Points on a landscape with several valleys, each with its height.
<200>: [-81  24   3 -86  46  22  72  -1  29 -34 -25 -17  12 -41  45 -10 -22  25
  22  -6 -18  -2   5   0] | 73
<230>: [ 74  15  -8  80 -79 -13 -62 -49  -4  57 -28  13  40  15 -74  23  11  20
 -20 -31   9  30 -67  32] | 93
<105>: [ 66  11  10  67 -71 -12 -55 -45   4  52 -31  -2  33  12 -70  12   3  20
  -6 -14  -7  28 -57  26] | 27
<896>: [ 52  10  11  70 -73 -17 -56 -56   1  52 -53 -12  44   9 -67   4   3  28
   8 -11  -3  33 -71  21] | 51
<369>: [ 71  13  -2  77 -81 -14 -61 -52  -1  52 -40   5  42  13 -71  17   5  19
  -9 -24   5  33 -71  31] | 90
<329>: [  3 -26  -2 -21  23 -49  22  38 -26 -13  78  25 -68  53   6 -15  32 -49
 -21  18  44 -19  51  21] | 45
<792>: [ 73  11   3  70 -70 -12 -59 -45   4  52 -28   4  36  14 -66  14  13  20
 -14 -20  -1  27 -58  26] | 53
<24>: [ 73   0  -3  77 -58  -7 -66 -28  -4  47  -2   9  22  21 -65  18  13   5
 -21 -13  -2  17 -35  21] | 61
<292>: [-39  17   3 -54  19  21  24  17   1 -33  12   1  -9 -11  36  -7   7  -3
   8   0   2 -13  19  -5] | 47
<571>: [  4  21   4 -10 -22  21 -19 -12  26 -11 -27 -12  23 -28   5  -1  -7  28
  19  -3 -27   6 -17 -13] | 54
<684>: [ 51   4  16  54 -59 -15 -47 -52  14  46 -55 -25  47   0 -52  -2  -8  37
  13  -8 -14  28 -61  14] | 13
<818>: [ 59   3  17  59 -61 -14 -51 -49  12  48 -42 -11  40   7 -59   1  -4  36
   5 -10 -10  32 -59  22] | 0
<1259>: [-43  -8  -6 -54  50   6  54  54 -22 -47  56  34 -47   7  71  -2  15 -51
  -9   7  12 -31  64 -23] | 79
<796>: [-33  13  -2  -7   3  33   6 -29  33   3 -64 -34  56 -57  29  -5 -41  51
  25 -23 -37  20 -30 -22] | 89
<387>: [-52  18   3 -44  14  36  27 -20  29 -13 -44 -32  39 -49  31  -8 -31  42
  27 -23 -29  10 -16  -8] | 82
<687>: [ 26  -3  -1  10 -10  -5 -27   7   5   7  18  -4  -8  11 -13  -9  -3   7
  -7  -3  -5   4  -1  12] | 56
<119>: [-41  21   0 -49  14  31  25 -11  24 -18 -35 -20  30 -38  27  -9 -19  33
  27 -16 -26   3 -10  -7] | 66
<254>: [-56 -18  -3 -63  76  13  82  61 -17 -52  39  16 -44   2  77  -2   3 -50
  -8  20   2 -33  72 -36] | 60
<12>: [ 74   3 -11  91 -56   2 -74 -27 -22  50   3  12  15  25 -74  23  11   0
 -22 -16  12  14 -31  22] | 75
<497>: [ 26 -27  -4   5  13 -56  -4  26 -25  -8  65  30 -64  55 -25  -2  39 -47
 -25  30  50 -19  38   9] | 34
<589>: [  3  16   6  27 -42  22 -27 -48  24  14 -71 -42  61 -50   5   9 -23  46
  23  -4 -32  20 -46 -34] | 85
<152>: [ 64   8  12  66 -72 -17 -57 -51   4  48 -42  -6  38  10 -65   6   3  26
  -2 -12  -5  34 -61  24] | 18
<1206>: [-81  22  -4 -72  41  37  61 -14  29 -24 -33 -27  31 -52  46 -16 -43  43
  28 -21 -24  18 -10  10] | 92
<333>: [-54 -10  -2 -59  59  11  68  57 -19 -48  36  22 -40   3  73  -4   6 -46
  -9  14  13 -32  68 -27] | 77
<967>: [ 70  14  -3  78 -76 -11 -62 -47  -3  53 -33  13  38  11 -72  20  11  20
 -15 -27   1  30 -61  34] | 75
<957>: [-26  17   1 -40   4  27   5   0  16 -25 -13  -7   6 -23  17  -8  -7  15
  12  -5 -12  -4  -4  -8] | 50
<462>: [-64  22   2 -66  29  36  47  -9  26 -23 -28 -24  28 -42  34 -11 -26  39
  26 -17 -23   8  -6   2] | 76
<1199>: [-65 -17   0 -66  70   7  76  54 -11 -49  22   9 -36  -2  72  -7  -3 -41
   3  19   6 -31  64 -37] | 76
<249>: [-70  16 -11 -47  24  40  42 -23  29 -10 -49 -29  49 -55  43  -9 -50  48
  29 -31 -30  22 -19  -1] | 94
<920>: [ 73  -6  -8  98 -49   3 -80 -16 -31  49   8  13   9  34 -70  22  15  -5
 -17  -8  16   9 -22  17] | 69
<669>: [-86  -3  14 -84  69   6  88  28  18 -42 -14 -13 -16 -19  59 -12 -17 -14
  12  24  -6 -29  41 -22] | 81
<460>: [-44  21   4 -54  17  31  26 -13  26 -21 -34 -26  27 -41  31 -12 -19  34
  24 -16 -25   3  -9  -6] | 67
<132>: [-58  20   3 -61  26  32  40  -1  24 -28 -28 -21  22 -38  29 -11 -18  30
  26 -13 -22   0  -1   1] | 56
<1157>: [-56   5   4 -61  36  15  43  28  -2 -39  16   4 -15 -10  48 -13   3 -16
   8   6  12 -21  30 -12] | 42
<499>: [-62  -1   3 -60  53   9  55  42 -12 -41  21  10 -29  -4  63  -8   4 -26
   1  15  15 -24  52 -21] | 60
<135>: [ 44   8  15  65 -67 -20 -52 -62   4  53 -58 -19  47   5 -63   0  -4  32
  18  -8  -3  35 -76  21] | 59
<606>: [-80  12  13 -82  51   9  78  14  19 -38 -14  -9  -5 -24  54 -14 -11   0
  15   6  -4 -18  30 -12] | 49
<376>: [-86  29  -5 -81  47  33  69 -11  31 -23 -28 -22  26 -50  46 -15 -43  41
  27 -13 -23  16 -10   8] | 92
<702>: [-46   2  -1 -49  37   2  43  42 -20 -36  41  23 -38   6  57  -4  12 -37
  -7  10  24 -21  51 -16] | 68
<1021>: [ 73   3   3  70 -54 -11 -63 -26   3  46  -6   5  18  14 -64  12   8  11
 -16 -15  -9  15 -39  25] | 46
<611>: [ 71   4   3  64 -58 -14 -57 -35   7  43 -20  -3  27  13 -61  10   6  18
 -15 -14 -11  19 -42  26] | 31
<1096>: [ 11  15  14  38 -55  18 -38 -57  18  14 -70 -36  57 -41 -19  15 -14  40
  24  -3 -29  21 -57 -30] | 76
<236>: [-89   4  11 -89  69   0  97  18  26 -43 -21 -13 -17 -23  59 -15 -19  -4
  13  22 -14 -22  35 -20] | 82
<566>: [  0  16  11  -2 -23  26 -19 -21  31  -6 -43 -18  36 -36   4   2 -15  37
  18  -7 -32   6 -27 -20] | 62
<1077>: [-26  18   3 -37  -3  24   4  -8  22 -18 -22 -17  19 -33  18  -4  -5  23
  17  -8 -22  -1  -7  -7] | 53
<555>: [ 40   5  16  61 -59 -17 -46 -57  11  50 -60 -31  51   1 -55  -3  -6  36
  18  -5  -7  36 -70  11] | 51
<258>: [ -4 -20  -5 -30  35 -39  34  44 -24 -12  79  32 -64  45  22 -21  30 -50
 -22  11  33 -18  55  19] | 59
<109>: [ 73   9   6  71 -66 -14 -57 -42   6  51 -27   3  34  14 -70  16   5  20
 -11 -20  -9  26 -52  26] | 37
<136>: [ 73 -26 -11  94 -26  -6 -80   5 -32  30  22   8 -14  38 -64  15  23 -15
 -21   8  14  -3  -2   1] | 53
<223>: [-63  15   6 -67  35  17  53  13  13 -38  -4  -4  -7 -21  44 -15  -4   4
  14  -2  -4 -13  24  -5] | 31
<1180>: [-11 -20  -4 -40  41 -43  40  56 -22 -16  76  35 -68  47  29 -25  26 -53
 -22   6  30 -21  63  18] | 73
<506>: [ 80  14  -5  80 -79 -14 -59 -49  -2  54 -30  11  43  14 -72  24  10  17
 -22 -32   6  31 -66  32] | 92
<691>: [-56 -25  -8 -64  83  15  85  59 -11 -49  33  10 -46   1  75   6   1 -50
  -4  22  -3 -35  77 -36] | 77
<673>: [ 73 -14  -7  91 -36  -2 -79  -8 -30  36  15   8   0  31 -60  14  12  -6
 -19   2  11   8 -13   9] | 40
<22>: [-89  20  11 -94  57  12  84   2  31 -34 -25 -15   5 -41  52 -11 -34  17
  18   2 -22  -5  13  -1] | 87
<932>: [-73  23   5 -72  39  33  60  -8  26 -25 -26 -25  25 -42  44 -11 -31  35
  27 -13 -24   5 -11   3] | 79
<377>: [-21  16   1 -11  -6  29  -5 -26  30  -5 -55 -33  44 -49  20  -2 -26  46
  24 -17 -35  11 -26 -21] | 79
<939>: [ 26 -13  -4   8   3 -13 -20  18 -13   4  43   5 -22  23  -8 -11   0 -11
 -11   6  12   2  14  14] | 58
<484>: [  9  16   8  41 -53  16 -38 -55  19  15 -66 -37  58 -38 -16  13 -13  42
  27   1 -31  26 -57 -28] | 76
<1241>: [ 71  -9  -2  73 -45 -10 -69 -12 -10  46   6   3   6  24 -59  14   8   0
 -18  -7  -2  13 -21  17] | 53
<1154>: [ 29 -30  -6   7   8 -51  -5  29 -21  -5  68  25 -59  46 -18  -4  33 -40
 -24  26  46 -14  38   9] | 20
<1175>: [ 76  13   2  73 -73  -6 -63 -47  -1  49 -20  11  29  17 -74  21  11  16
 -21 -24   1  29 -57  33] | 75
<1123>: [ -8 -21  -3 -30  36 -45  37  49 -24 -14  74  33 -68  50  19 -18  27 -52
 -20  12  36 -18  54  18] | 63
<88>: [ 43 -19  -6  25  -5 -15 -37  12 -14  15  42   4 -21  28 -18  -5   1  -8
 -11   5  11  -1  10  13] | 52
<1028>: [ 71 -17  -9  81 -34  -8 -74   1 -27  36  21   5  -5  32 -57  15   7  -5
 -16   3  13   3 -12   9] | 43
<649>: [-25 -10  -4 -41  39 -20  42  53 -23 -24  71  37 -64  29  46  -8  25 -53
 -14   7  25 -22  57   2] | 70
<346>: [-67  -3  12 -67  61  10  68  36  -5 -41  13   7 -25  -6  66  -9  -6 -26
   8  20  11 -30  51 -28] | 62
<94>: [-88  21  12 -93  56  13  84   5  31 -34 -24 -14   6 -39  51 -13 -24  15
  12   5 -15  -9  11  -1] | 77
<1122>: [-63   2   5 -68  49   7  57  33  -7 -42  14   8 -21 -10  60  -8  -6 -22
   6  10   7 -24  43 -15] | 50
<636>: [ 78 -26 -11  92 -27  -7 -78   4 -32  34  23   9 -18  39 -63  16  19 -18
 -14   7  15  -6  -6   3] | 50
<1151>: [-85  28   5 -86  51  30  75  -7  33 -31 -28 -21  17 -48  50 -10 -37  33
  20  -8 -23   4  -3   8] | 89
<991>: [ 51 -32  -5  41   0 -36 -37  22 -22   3  52  23 -46  42 -32   6  27 -35
 -22  24  31 -13  18   2] | 9
<271>: [  8  10  -3  -7 -20  11 -23  -2  14  -5  -7  -3  11 -14  -1  -4  -2  11
   7  -4 -16   3  -6  -3] | 53
<279>: [ 47 -29  -6  32   1 -26 -38  21 -18  12  52  10 -31  39 -25  -1  10 -22
 -19  14  23 -11  18  10] | 32
<663>: [ 71  -9 -13  98 -43   3 -80 -13 -30  48  12  13   4  37 -70  21  18 -10
 -17  -6  16   6 -17  15] | 60
<426>: [ 75 -30 -15  96 -26  -9 -84   4 -32  30  24   9 -23  42 -66  15  28 -21
 -20   5  16  -8  -4   2] | 65
<237>: [-56  -5   3 -59  50   5  58  46 -17 -44  37  18 -39   0  64  -3   7 -36
   0  14  17 -29  60 -21] | 71
<218>: [-19 -17  -6 -41  44 -32  45  61 -22 -23  72  37 -66  37  42 -22  28 -58
  -9   9  28 -19  61   7] | 76
<137>: [ 73 -28 -13  96 -22 -10 -79   5 -32  25  26   9 -19  42 -65  16  29 -21
 -19  12  20 -13  -1   0] | 59
<1146>: [ -8 -15  -5 -23  25 -28  22  38 -24 -12  67  24 -47  36  18 -14  20 -39
 -17  13  34 -14  41  12] | 57
<1129>: [ 57 -24 -10  55 -13 -18 -53  13 -19  21  43   7 -24  30 -38   4   8 -15
 -17  12  17  -8  12   8] | 33
<41>: [-48  23   4 -57  21  32  28  -6  23 -21 -30 -16  24 -34  25 -12 -18  31
  25 -14 -21   3  -7  -1] | 58
<490>: [-47   4  -4 -51  32  10  36  39 -18 -38  36  22 -35   2  58  -4   8 -32
  -3  12  18 -20  48 -15] | 64
<692>: [-81  23  -7 -67  36  41  62 -19  29 -18 -35 -24  40 -50  47 -12 -51  51
  34 -24 -21  30 -18  11] | 99
<229>: [-15 -15  -5 -32  34 -29  40  50 -25 -19  74  29 -56  38  33 -15  21 -50
 -19  10  32 -16  54  13] | 63
<1242>: [ 68 -39  -9  72   1 -46 -54  20 -23   7  34  25 -51  44 -49  16  43 -44
 -26  30  28 -29  16 -10] | 69
<685>: [ 65 -10   0  63 -34 -15 -64  -9  -6  35  19   4   2  20 -51   9   4   7
 -15  -3  -3   6 -18  15] | 51
<1228>: [-84  10  13 -87  65   3  92  18  25 -40 -24 -10  -9 -28  56  -8 -16  -2
  11  17 -15 -20  30 -18] | 78
<697>: [ 69 -34 -13  66 -12 -24 -60  15 -23  14  37  16 -33  41 -43   9  21 -25
 -19  22  15  -9   8  -2] | 17
<930>: [  7 -24  -2 -18  22 -52  18  36 -27 -15  77  35 -71  50  -2 -15  33 -52
 -25  24  41 -19  48  19] | 48
<207>: [ -5  16   2  11 -19  32 -17 -41  30   6 -68 -36  59 -50  13   1 -27  47
  22  -8 -33  16 -38 -35] | 84
<1153>: [-57 -27  -5 -67  82  17  89  57 -17 -55  37  11 -48  -1  74   2  -2 -47
  -7  23   0 -34  74 -37] | 88
<888>: [-30  -8  -7 -41  39 -11  46  58 -24 -36  66  35 -57  23  50  -9  25 -54
 -12   7  24 -25  61  -6] | 74
<962>: [ 70  18   0  76 -79 -15 -60 -50  -3  55 -34   7  42  13 -71  19   8  19
 -13 -25   7  28 -69  33] | 89
<667>: [-21 -11  -3 -34  34 -17  38  49 -24 -27  66  34 -55  29  41 -12  24 -49
 -15  11  28 -22  59   2] | 66
<945>: [ 16  12  13  46 -62  11 -47 -59  16  20 -70 -38  60 -38 -22  10 -11  43
  26   3 -23  27 -63 -22] | 77
<665>: [-44   0  -5 -46  36   5  42  45 -20 -38  47  27 -39  11  60  -1  13 -40
  -6  11  23 -26  52 -21] | 70
<252>: [ 66 -11  -4  64 -43 -13 -63 -15  -2  38   3  -1   9  22 -58   6   4   8
 -15  -9  -8  10 -23  18] | 47
<113>: [ 70 -16  -7  85 -36  -9 -75  -5 -21  38  14   9   1  30 -59  15  11  -5
 -19   3  10   5 -16  13] | 46
<1240>: [ 74  14  -6  76 -80 -13 -61 -52  -8  53 -30  13  43  14 -72  24  12  18
 -15 -24   5  28 -67  35] | 94
<160>: [-71   0   8 -67  58  11  69  40  -5 -44  10   3 -22  -9  62 -13  -2 -25
   8  17   9 -27  48 -24] | 58
<14>: [  6  16   7  34 -46  24 -32 -55  20  13 -72 -38  59 -47  -8  14 -13  44
  27   0 -28  23 -51 -35] | 82
<312>: [-82 -21   2 -71  83   7  92  45  -2 -51   4  -5 -40  -6  71  -8 -15 -31
  15  36   1 -32  58 -41] | 88
<194>: [ 69 -38  -7  71  -2 -48 -52  21 -26  10  29  24 -53  42 -54  18  44 -46
 -32  28  30 -30  16 -17] | 88
<1190>: [ 80  11  -9  80 -73  -2 -65 -42  -6  55 -15  14  31  18 -76  29  18  12
 -24 -30   8  24 -51  35] | 89
<736>: [-78  27  -2 -83  44  30  64  -8  30 -28 -27 -24  19 -47  42 -14 -34  38
  23 -13 -21   5  -4  10] | 84
<172>: [  8  13   5  26 -42  24 -30 -48  23   9 -68 -36  56 -49  -2   9 -16  45
  24  -4 -36  19 -43 -37] | 79
<1220>: [ 11  16   5  28 -48  20 -34 -45  23  11 -69 -35  57 -41  -7  10 -15  41
  22   3 -31  23 -49 -33] | 75
<110>: [ 30 -26  -6  13   7 -37 -16  24 -21  -4  61  21 -46  43 -15  -6  18 -33
 -18  21  30  -8  29  13] | 25
<979>: [ 23   7   3   5 -25   8 -29  -9  23   6 -14  -7  14 -15 -10  -4  -7  19
   8  -2 -22   9 -14  -5] | 48
<622>: [-87   5  12 -84  69   2  94  22  23 -42 -14 -10 -11 -28  59 -11 -18  -9
  14  21 -14 -21  35 -21] | 79
<782>: [-77  18  -2 -61  33  35  51 -16  31 -16 -37 -28  36 -51  43 -11 -42  48
  27 -19 -27  19 -16   5] | 92
<956>: [-40  14  -6 -23   4  33  12 -25  34  -3 -59 -33  52 -55  27  -5 -38  44
  29 -18 -37  14 -24 -14] | 86
<140>: [-57 -22  -4 -63  82  15  85  63 -14 -49  33   9 -45  -1  73  -2  -4 -47
  -4  17   1 -35  73 -37] | 63
<815>: [  9 -20  -2 -13  22 -35  12  32 -26  -5  72  23 -49  43   6 -12  19 -38
 -18  14  35 -11  42  16] | 45
<837>: [ 69 -13  -4  61 -34 -11 -62  -4 -11  32  18   7  -1  20 -50   8   3   3
 -17   0  -3   6 -14  16] | 51
Going downhill from each row below, which row is at the bottom of the valley where it ends?
<346> => <223>
<490> => <223>
<697> => <991>
<152> => <818>
<194> => <991>
<1129> => <991>
<252> => <818>
<665> => <223>
